In the rows, zero is written as 100.
Each named turn below is shown by a few rows before and after it. Which turns, in which order, take the first row of each later pair to the second? The first pair is answered.
j_521:
|  82 |  72 |  62 |  89 | 117 |  85 | 105 | 110 | 101 | 125 |  90 |  83 |  91 | 103 | -> |  92 |  59 |  60 | 102 | 115 | 107 | 107 | 116 |  99 |  94 |  87 | 104 |  83 | 100 |
|  79 |  88 |  91 | 101 |  92 |  91 | 106 | 122 | 107 | 123 | 109 | 114 |  91 | 108 | -> |  80 |  83 |  86 | 102 |  94 |  92 | 108 | 123 | 105 | 121 | 106 | 114 |  89 | 106 |
| 114 | 151 | 128 |  82 | 107 |  91 |  95 |  85 |  86 | 102 | 107 |  78 | 109 |  97 | -> | 110 | 138 | 108 |  77 | 114 |  85 | 103 |  85 |  79 | 110 |  95 |  64 | 109 |  90 |
| 124 |  82 |  70 | 100 | 130 | 119 | 117 |  82 |  80 |  63 |  76 | 100 |  86 |  81 | -> | 131 | 100 | 103 | 111 | 113 | 135 | 105 |  84 |  91 |  45 |  99 | 128 |  84 |  93 |
j_814:
|  54 |  80 |  88 |  99 |  83 |  70 | 103 | 135 | 124 | 149 | 122 | 134 |  90 | 136 | -> |  99 | 153 |  96 |  59 | 112 |  57 | 119 |  76 |  85 | 136 | 110 |  60 |  87 |  85 |
| 134 | 166 | 127 |  73 |  87 | 100 |  92 |  65 | 104 |  90 | 116 |  92 | 102 | 106 | -> | 125 |  69 |  45 | 106 | 111 | 123 | 117 |  92 |  93 |  59 |  64 | 115 |  93 |  96 |
| 102 |  91 |  90 | 100 | 112 |  98 | 109 |  92 |  96 |  95 |  91 |  95 | 107 |  91 | -> |  91 |  90 | 107 | 108 |  97 |  99 |  99 | 103 | 111 | 103 | 104 | 109 | 110 | 109 |
|  84 |  92 |  93 |  98 |  83 |  97 | 114 | 106 |  90 | 104 |  98 | 115 |  86 | 115 | -> |  94 | 121 | 108 |  89 |  84 |  94 | 113 |  90 |  83 | 106 | 100 |  98 |  86 | 107 |
j_438:
|  91 |  86 | 129 |  93 |  91 |  97 | 105 | 108 |  90 | 123 | 105 |  84 |  95 |  90 | -> |  97 |  92 | 131 |  90 |  91 |  98 | 103 | 103 |  85 | 118 | 106 |  79 |  95 |  86 |
| 133 | 130 | 120 | 136 |  81 | 124 |  84 |  84 |  70 |  67 | 104 | 118 |  91 |  85 | -> | 131 | 105 |  98 | 143 |  91 | 124 |  92 |  86 |  63 |  57 |  89 | 118 |  91 |  80 |
|  71 |  73 |  65 |  96 | 104 |  85 |  98 | 119 | 102 | 139 |  88 |  95 | 109 | 111 | -> |  69 |  96 |  90 |  91 |  93 |  78 |  89 | 119 | 109 | 151 | 106 |  95 | 111 | 121 |
|  71 | 110 |  83 | 100 |  95 |  94 |  82 |  95 |  98 | 113 | 122 | 107 | 126 | 116 | -> |  77 | 127 |  92 |  97 |  98 |  96 |  80 |  89 |  95 | 108 | 127 | 103 | 126 | 114 |
j_741:
|  85 | 102 | 109 | 117 |  77 | 127 |  70 | 111 | 121 | 109 | 128 | 148 |  95 | 110 | -> |  87 |  58 |  48 | 114 | 106 | 119 |  93 | 106 | 100 | 111 |  86 | 116 |  93 |  85 |
|  90 | 127 | 108 |  98 |  84 |  80 |  98 | 122 | 138 | 124 | 112 |  93 | 108 | 110 | -> |  84 |  91 |  79 | 103 |  93 |  76 | 103 | 131 | 133 | 124 |  97 |  95 | 109 | 105 |
| 108 | 122 | 116 |  90 |  75 | 146 | 121 |  79 | 109 |  78 | 120 | 129 |  84 | 104 | -> |  92 |  80 |  84 | 103 |  77 | 147 | 127 |  96 | 112 |  78 | 106 | 139 |  87 | 110 |
Now pairs of rows:
Each pair is 2 to 4 turns apart.
| 112 | 170 | 155 |  74 |  86 |  82 |  89 |  78 |  99 | 118 | 126 |  84 | 106 |  96 | -> | 127 |  71 |  86 | 121 | 108 | 140 | 112 |  99 |  83 |  37 |  80 | 137 |  87 |  77 | => j_814 then j_521
| 127 | 130 | 105 |  59 | 102 |  94 | 114 |  70 |  75 |  92 |  77 |  63 | 108 |  44 | -> |  94 | 117 |  98 |  55 |  95 |  65 | 108 |  84 |  89 | 141 |  83 |  55 | 122 |  64 | => j_741 then j_521 then j_521 then j_438
| 111 | 125 | 104 |  82 | 117 |  85 | 112 |  66 |  90 |  98 | 111 |  61 |  93 |  78 | -> |  80 |  51 |  83 | 119 | 101 | 105 | 104 | 116 | 117 |  96 | 111 | 124 |  96 | 113 | => j_521 then j_814
|  93 |  96 | 124 | 110 |  79 |  78 |  87 | 127 | 102 | 116 | 116 | 116 | 111 |  99 | -> | 123 | 112 | 131 | 111 |  91 |  96 |  92 | 108 |  85 |  80 | 112 | 116 | 102 |  80 | => j_814 then j_521 then j_521 then j_741
| 123 | 159 | 130 |  89 |  94 |  91 |  96 |  74 |  84 |  94 | 113 |  88 |  98 |  82 | -> |  91 |  54 |  55 | 123 | 106 | 100 | 111 | 113 |  90 |  93 |  72 | 120 |  95 |  92 | => j_521 then j_814
|  93 | 138 | 135 |  89 |  93 |  86 |  91 |  94 | 113 | 116 | 126 |  96 | 110 | 112 | -> |  98 | 141 | 124 |  79 | 102 |  80 |  98 |  86 | 106 | 119 | 117 |  80 | 112 | 102 | => j_521 then j_521 then j_741
|  82 |  32 |  88 | 113 |  69 |  93 | 117 |  84 | 121 |  86 |  89 | 117 | 105 | 129 | -> | 107 |  47 |  75 | 102 |  86 | 102 | 129 |  57 |  98 |  62 |  73 |  91 |  98 | 100 | => j_521 then j_814 then j_814
|  96 | 143 | 133 | 102 |  87 |  88 |  87 |  81 | 121 | 112 | 145 | 121 | 105 | 114 | -> |  81 |  72 |  87 | 129 |  90 | 106 |  93 | 108 | 127 |  98 | 124 | 152 | 102 | 124 | => j_814 then j_814
| 110 | 120 | 142 | 127 |  94 | 111 |  81 | 117 | 121 |  93 | 110 | 126 |  87 | 111 | -> |  86 | 120 | 117 | 104 | 106 |  68 |  88 | 111 | 115 | 147 |  98 |  72 |  98 | 105 | => j_521 then j_521
